Each named turn below is shown by a few rows before and after it. Which turns, in which order, take the first row of each later pair to the second? The first pair is answered.
k885:
[  3 -16   6   4  13  -6   7  16  11  -3  -5] => [ -9   2   2  -5   5   0 -23  -1  -2  16  -3]
[-15  -8  24 -36  34 -26  -3  13  11  34 -42] => [ -3  15   1 -50   6 -31  -8 -25 -28  26 -36]
[  8  -6  -2 -25   8  -9  -9 -27 -22  15 -18] => [ 20 -22   2 -16  15 -16  21 -11 -12  -4 -21]
k767:
[ -3  -5 -11 -14  12  10 -20  -8 -15  19   0] => [  9   1 -20 -12   0   6  -8 -16 -23   2   7]
[ -6  18 -36  -3 -13  20   3   2  17   2  22] => [-10  13 -31   0  -6  22   1   9  26   7  22]
[ 13  19 -35  11 -25   3  15 -20 -24 -15 -14] => [ 11   9 -26  33 -18   9  30  10   4 -26  -7]
k99:
[ -1   1   1   8  -2   0 -17 -14 -16  -5  10] => [ -6   0   5   7   1   1 -22 -10 -10   0  11]
[  7 -10   3   3  -6 -22  13  -7 -10  -8   3] => [  5   0  -2   7 -17 -15   5  -9 -13 -10  12]
[ -5 -12  17 -20  16  -5  -1 -21  -7  19 -16] => [  5  -9   9 -22   9 -10   8 -27 -17   7 -13]
k981:
[ 16   2 -21  -6  -3  -3  10   4  16 -23   1] => [ 12  -9 -12 -11  10  -8  12   9  21 -14  -8]
[-14  16  -6  -4 -12  13 -23   2   0  30   9] => [ -9  19 -10   8 -19  17 -14  11   6  14  16]
[-19  24 -15  11   8  11  -9 -20 -16  -3  14] => [-15  19 -14  25   9  13   7  -2   0 -16  20]
Now pairs of rows:
(two turns a pair)
[-17 -12  19 -19  13  23 -23  -8 -19  24 -16] => [ 17 -27  10  -9   7   6  33   0 -23 -24 -12]
k767 k885
[-20 -20  10  -8  27 -18  -7 -10 -17  37  -8] => [  0 -32   4  -2  27 -29  27  -4 -18   9  -9]
k885 k885
[-23  -4  -5  36 -15  11 -40  11  12  24  18] => [ -6   2 -21   8 -26  -9 -33 -31 -35  18   9]
k99 k885
[  9   7  17  -3  17  18 -15   3  14   2  -4] => [ 24  11   4 -12   6   8   0 -14 -10 -12  -5]
k767 k885
[-7  3  4 13  8 12 14 24 22  3 -6] => [  9  19 -17   4 -15   2  20  -6 -12 -14   0]
k885 k885
[  9  -2 -11  26   1   5  29  22   2 -20  10] => [-17  10  -6  27   3  21 -13  24  12  10  14]
k99 k885
[ 21   4  11  10  10 -13  -1 -11  -8  -7   5] => [  9   8  13   9  13  -7 -17 -11  -5   7   5]
k885 k885
[ 33 -19 -10 -11  10  -9  10   4  -3   0 -13] => [ 30   9 -23   2 -15   5  -4  -2  -8  -8   8]
k99 k99
[  6   9  -5  -1 -27  15   0   8  -3 -10  26] => [ -6 -14  18  -4   2  13  -2  26  17  10   9]
k981 k767
[  4  -9  11 -14  18  -6   5  -1  -6   0 -16] => [  9   6  -1 -15   3  -5   2 -14 -21  -6  -8]
k767 k981
[-25   3  -9 -24 -13   3 -47  -8 -11  35 -14] => [ -7  26 -31  10 -46  14 -26   7  -1  -9  19]
k981 k767
[  6  -4 -13   8  18  26  -7  17   0   3   5] => [  4  -4 -12  -4  20  21 -15   4 -12  13  -1]
k981 k767
[ -1 -11   8 -23  -2  -2  16  13  -4  -9 -12] => [-12   5   5 -27 -10   6 -10   3 -11   4  -6]
k885 k981
[  0  13   2 -31  -7  -3   1 -18 -11   7 -24] => [ -8  -4  19 -22  12   1   5   8  16  13 -28]
k885 k885
[ 30  11  -6   6  26  -1  35 -10  23 -43   4] => [  6  -5  18 -20  57  -2   2 -15  24   6 -22]
k767 k981
[-32   0  17  -1   7  14 -36  14  16  34   9] => [ 15  15 -19  12 -33   2  19  -2 -14 -32  30]
k885 k767
[ 13   3  -3  -6  -2  -5  15   0 -13 -10  -8] => [-7  2 10  1  9  8 -6 14  9 10 -9]
k767 k885
[-39  -5  15 -40  28  -3  -8  18  35  24 -33] => [ -9  -9  -1 -61  18 -27  24 -12  -4   0 -41]
k99 k767
[  3  -5   0  27   4   9  31  35  49 -40  24] => [-36  -9  23  -5  31  16 -28  21  49  28  -1]
k885 k99
[  0 -14   6  -2  17 -12  14  13  14   7  -2] => [ 11   2 -10 -15  -4 -17  11 -15 -16  -1   3]
k885 k885
[ -7  17 -11  17 -11  16 -18   1   8  -1   8] => [-9 -6  3 18  9 11 -3 18 25 -1 -3]
k981 k99
[ 33 -11  -4   3  -2 -12  36  -4  -5 -22  -8] => [ 26 -25   9  -4  15 -14  34   3   4  -6 -19]
k981 k767
[  3 -11  -4  -7   5 -10  13 -11 -22   2 -13] => [-12  -9   3  -7  11  -2  -6  -8 -11  20 -15]
k885 k885
[-6 -3  7  0 12  7 -7  4  3 10 -6] => [  9   2  -6  -2  -2   1   7 -10 -14  -7  -1]
k981 k885
[-22  23  -7  27 -23  26 -23   6 -11  26   7] => [-4 -6  2 43 -7 18 25 37 11 -3  2]
k885 k885
[-21  15  -1  -6   2  23 -41   0   0  15  -3] => [ -8   8  -5 -24   4   8 -31 -21 -25  12 -16]
k99 k767
[ 12 -21   8   2  16   4  39   3 -24   5 -18] => [ 16 -13  -1   0   7   4  38  -7 -36   0 -15]
k981 k767
[ 19 -24   0  23   7  -8  25  19  49 -13  -1] => [ -4 -22  10 -20  21 -14 -22 -18  20  39 -26]
k767 k767
[  3  -1   2 -13   3  -4  -3 -12  -7   3  -6] => [  1  11  -3  -5  -6   3  -9 -10  -4   0   5]
k981 k99
[ -9   3   3 -16   3  -2 -18 -14  -1  21 -15] => [ 16   3 -13  -7 -12 -10  16 -15 -10 -16  -6]
k885 k981
[ -6  12  -2   3  11  18 -28 -12   4  34  24] => [  0   8  -1  24   6  22 -10   7  23  13  34]
k981 k981
[ -8  32 -17   0 -27 -14 -14   8   6 -16   7] => [-19  10   3   3  -2 -13 -12  30  32  -2  -5]
k981 k767
[  2  21 -12 -11 -25 -10   4  15 -18  -9  20] => [ -2 -11  10 -12   5 -17  20  37   4  -2   3]
k981 k981
[ -7 -15  11  -7  13  -1   8   1   9   5  -8] => [-12 -12  10 -10  11   0   0  -3   4  11  -8]
k99 k885
[-13 -13  -5 -32  16 -21  -9 -23 -21  21 -27] => [ 12 -23 -13   4   6 -21  43  12   2 -31  -9]
k981 k885
[  5  -3  -1  15  -8   3  15  -6   1 -35   3] => [-13 -18  18  13  14   6   3   8  20 -11  -9]
k885 k99
[  9   1 -12 -21 -10 -14  18 -33 -31  -1  -5] => [-14 -20  15  13  17   6  16  26  33   9  -3]
k767 k885
[ 28 -17  -6  33  11 -10  50  27   2 -40   7] => [  9 -43  19 -11  51 -25  24   6 -11  12 -30]
k981 k767
[  0  20  -8   3 -27   0 -24 -11 -25  17 -10] => [ 12 -14   5  24  -5  -8  24  29   8  -8 -16]
k885 k767
[-6  6 10 18  0 11 -8 17 36 -6  7] => [  6  24 -11  -9 -20  -1 -14 -28 -13  -8   5]
k767 k885
[ -1  30   4 -15 -11 -19  -3 -33 -33  -8  23] => [  2 -16  31 -16  30 -33  30  -4  -6  -6   0]
k885 k981
[ 27  13  -5   5 -17   0  16   7 -16 -30   4] => [ -6  25   7  -1 -10  17 -36   5  -5  11   4]
k885 k885
[ -7   7  -9 -29  -8 -18   1  -7 -10   4  -1] => [-11  21 -12 -14 -21  -6  -6   2   1  -1  15]
k981 k99
[ -5 -16   7  17  26  -5  26  32  20   4   3] => [-19   6   0 -18  18  -4 -20 -13 -18  41  -3]
k767 k981
[ 43  -5   5  -8  -1 -18  12  -5 -12 -15  -7] => [ 33 -18  19  -5  15 -16   9  11   6  -4 -14]
k885 k99
[ -6   1  -1  -1   1   9 -16   0   2   7  12] => [  3   1  -6  -8  -2  -1  -5 -12 -14   0   9]
k99 k885
[-40   0  19  -4  19   0 -11 -11  26  22  13] => [-13 -22  16 -20  25 -24  29 -23   5   1  -2]
k99 k99
[  0  13   3 -10  -8   9 -13   3  -9   8   2] => [ -2   1  11 -14   5   5  -9   8  -5  15  -6]
k99 k99
[ 20  22 -19   3 -25  -4 -14 -20  -5 -28  23] => [ -1 -15  18  12  22   0 -12  23  44  -2   3]
k885 k767
[ -8 -22   7  -7   3  15  -9  11  13   2 -18] => [ -2  -8  -8 -17 -15  11 -15 -14 -14  -1 -14]
k981 k767
[  6  -2  -2 -12  -1   3   5 -16 -11   2 -15] => [ -4  -7   8  -9   8   8  -3  -5   5  13 -18]
k885 k885
[ 16  -4 -13 -19  -3 -13   3 -22 -24  -3  -4] => [  8 -20   3 -23  16 -14   2 -11 -11  11 -17]
k885 k981
[-29  14   6   6  20   1  -5  -5  15  -6 -12] => [-16   3   5  -2  25 -12  14 -10   4 -17 -21]
k99 k99
[ 19  17   2  21  -7   0   7  -4 -11   0   2] => [ 6 12 14 21  6  4 -7  7  4 17 -3]
k981 k885
[  5   5 -10 -18 -14  -6   0 -26 -18   6   1] => [-16 -12  13  -6  11   4 -10   5  19  24  -5]
k885 k885
[-10  15  -1  -7  14   9  -3 -32  -4  23  -6] => [ -4  -7   9   5  29   6  25  -7  18   9 -11]
k885 k885
[ 31 -28  -7   1 -19  -1  31 -10 -24  -3  -1] => [ -3 -11   2  -8 -14  18 -26 -17 -18  43  -1]
k885 k885
[-30  -7  16 -20   8   7 -22   3   2  26 -23] => [  4 -25   9 -11   5 -11  36  14  -1 -18 -24]
k885 k885
[  7   1   0  23 -20  18   8   2  17   2  13] => [-1 -8  9 21 -9 17  5  8 26 12  5]
k885 k981
[  6 -11  -8  -7   4   3  20 -19 -14   3  -8] => [  5 -15  -4   7   6   6  29  -2   3  -3  -4]
k767 k767
[ -2  -7   5  10   8   1   7   5   7 -16   6] => [  0 -12   5  -1  12  -8   9  -3  -4 -13  -4]
k981 k99
[-19   7   1   1 -11   1  10  -3  18 -13  15] => [-25   7   3  -2  -8   2   0  -3  18  -4  13]
k885 k767
[ -1 -13   5  12   1  -2  -1  15  25 -18   3] => [ -4   4  -5 -11 -11  -5 -26 -19  -6  -1   1]
k767 k885
[  1  -2  -2 -16   2   1  -1  -9 -13  -3  -8] => [  2  -6   0 -15   4   1   4  -7 -10  -5 -10]
k885 k981
[-11  -7   5 -24  12 -10 -14 -20 -16  24 -15] => [ 13  12 -19   0 -20  -8  14 -17 -22 -21  11]
k767 k981
[-8 17 -6  5 -5  9 -6 -2 -1  0 15] => [-14  13   0  -2   2   8 -13  -4   0   9   8]
k99 k767
[  6   5 -21  -1 -25 -11  -7 -44 -43 -24  -1] => [-12 -48  22  16  31 -10  12  17  21  -9 -23]
k885 k767
[ -1  14  -5   4 -11  10  -5  -5   1   1  12] => [-7  3  6  7  1 12 -5  9 16  7  7]
k981 k767
[  7   2  -2  -9 -13 -14  16  -8  -9  15  11] => [ -2  11  -2  -4 -18  -3   0  -4  -3  22  18]
k99 k99
[-31  27 -19  -8 -17  28 -64 -24 -17  34  -3] => [-29  35 -27   7 -28  35 -61 -17 -10  23   8]
k99 k981
[ -1 -14  11 -24  19  -9  -1  -6  -8  22 -14] => [ 20  -9  -4 -16   3 -13  22 -12 -19  -8  -5]
k99 k767
[-22  19   3  16   3   3   3  20  26  -1  -1] => [-28  18   7  -5  11  -4 -13   4   9  20 -14]
k981 k981
[ 14 -24  10 -22 -17 -30  23   9  -5 -16 -10] => [ 15  -3  -2 -22 -37 -26   8  -6 -20 -19   1]
k981 k99
[ -2 -18   2 -11  -3  -1  16 -11 -32   2  14] => [-10 -28  15   5   9   6  20  14  -5   3  15]
k981 k885
[-14 -20   5   8   2   7   7  23  39  -5 -15] => [-14 -11  -2 -29  -2  -5 -16 -23  -4  16 -30]
k981 k767
[ 12   0 -23  11 -24  10  40 -13 -25 -30  29] => [ -9 -40  13  14  25  11  40  25  20  -1   5]
k981 k767
[-21   9   3 -48  14   7 -49 -35 -31  50 -17] => [ -5  43 -25 -27 -29  18 -46 -44 -44  16  15]
k767 k99
[  0   1   8  -5   0   6  16   6  20 -13  -5] => [ -7  14   5 -20  -3   8  -8 -13   6   5  -7]
k767 k885
[  2  20  -4   3 -19   8  -8 -22 -10  -9   9] => [-16   8  15   4   1  13 -23  -7   9  14   2]
k99 k99
[ 10 -11  -3   2   5  -8  29   3   3 -13  -9] => [-12   2   1 -14   8   0 -12 -11  -5  22 -14]
k885 k767
[ 17  13  -9  -4 -14  -6  10  -9 -12 -13   1] => [  2 -10  13  -9  17  -7   5   6   7  13 -16]
k885 k981
[ 19 -14  -6 -13  -3  -4  21  -3 -13 -22   9] => [  2 -15   6   7   5  12  10  25  21 -13  15]
k99 k885
[-11  30 -16   1 -27   6 -20  -7   3  -1  10] => [  8  22 -22  -3 -30  -6   5 -14  -9 -20   6]
k99 k885
[ 22 -17   0  13  -7 -16  35   8  24 -33  12] => [-14   0  12  21  -1   9 -17  20  50   5  20]
k99 k885
[ 10   5  14   8  11  -3 -24 -10  -4  10 -15] => [ 21   1  10   4  11 -11  -8 -14 -14  -2 -17]
k99 k885
[ -2  -6  -4  46  -4  -9   4  30  37 -13   9] => [-18  24 -15  24 -20  -1 -45  -6   8  18  11]
k885 k767
[ 14  -4   5 -19  -5  -8  20 -13 -16 -10 -10] => [ 15   6   0   0 -18   1  25   0  -5 -24   5]
k99 k981
[ 21  -1  -4  16 -16 -10  20 -12 -13 -27   2] => [  5 -28  20  10  18 -13  15   6  10   1 -18]
k767 k981
[-20  16  16  28  14  10   8  21  22 -10  14] => [-28  11  22  -9  28  -3 -14 -10  -6  24 -10]
k981 k767
[  6 -16   0   4   1  -7  21   7   3  -9  -2] => [  4   2 -10  11 -15   2  11   4   0 -12  12]
k99 k99
[ 15   0 -11  -5  -1  -5  20  -8 -13  -7  -6] => [ 10   8 -12  15  -7   7  16   7   4 -12   6]
k99 k767
[ 12   4   1  -9  -8  -6  14 -12 -18 -13  -8] => [-11   5  13  -9   3   6 -18  -5  -2  17 -12]
k885 k885
[  5  14  -4  20 -17   8   2  15   9 -17  13] => [ -9 -10  18   0  16   1 -10  16  15  16 -11]
k981 k767
[  5   7  -4 -16  -4  -8   1 -12 -17  -4   1] => [  1  18  -6   0 -13   4  -4   1  -4 -11  16]
k981 k99
[ 16  -9  16  30   9  15  22  29  47 -16 -11] => [  2  28  -1 -17 -14  12 -39 -43 -15  25 -17]
k767 k885
[  5 -14  17   9  12 -14  14  22  18 -13   2] => [-16   2  19   2  10  -2 -26  13  17  16   4]
k99 k885
[ -3 -13  10  14   7  -2   9  21  23 -12   8] => [-13  17  -4  -3 -12   3 -30 -12  -6   9  13]
k885 k767
[ -5  -4   8  -6   6  19 -12   7   4  21  -1] => [  5  -7   4 -18   5   6  -3  -8 -14  16  -9]
k99 k767
[-10   7   0  31   1  17  -6  24  24  -8  12] => [ -9  12  -3  32  -5  18  -6  21  21 -10  15]
k885 k981
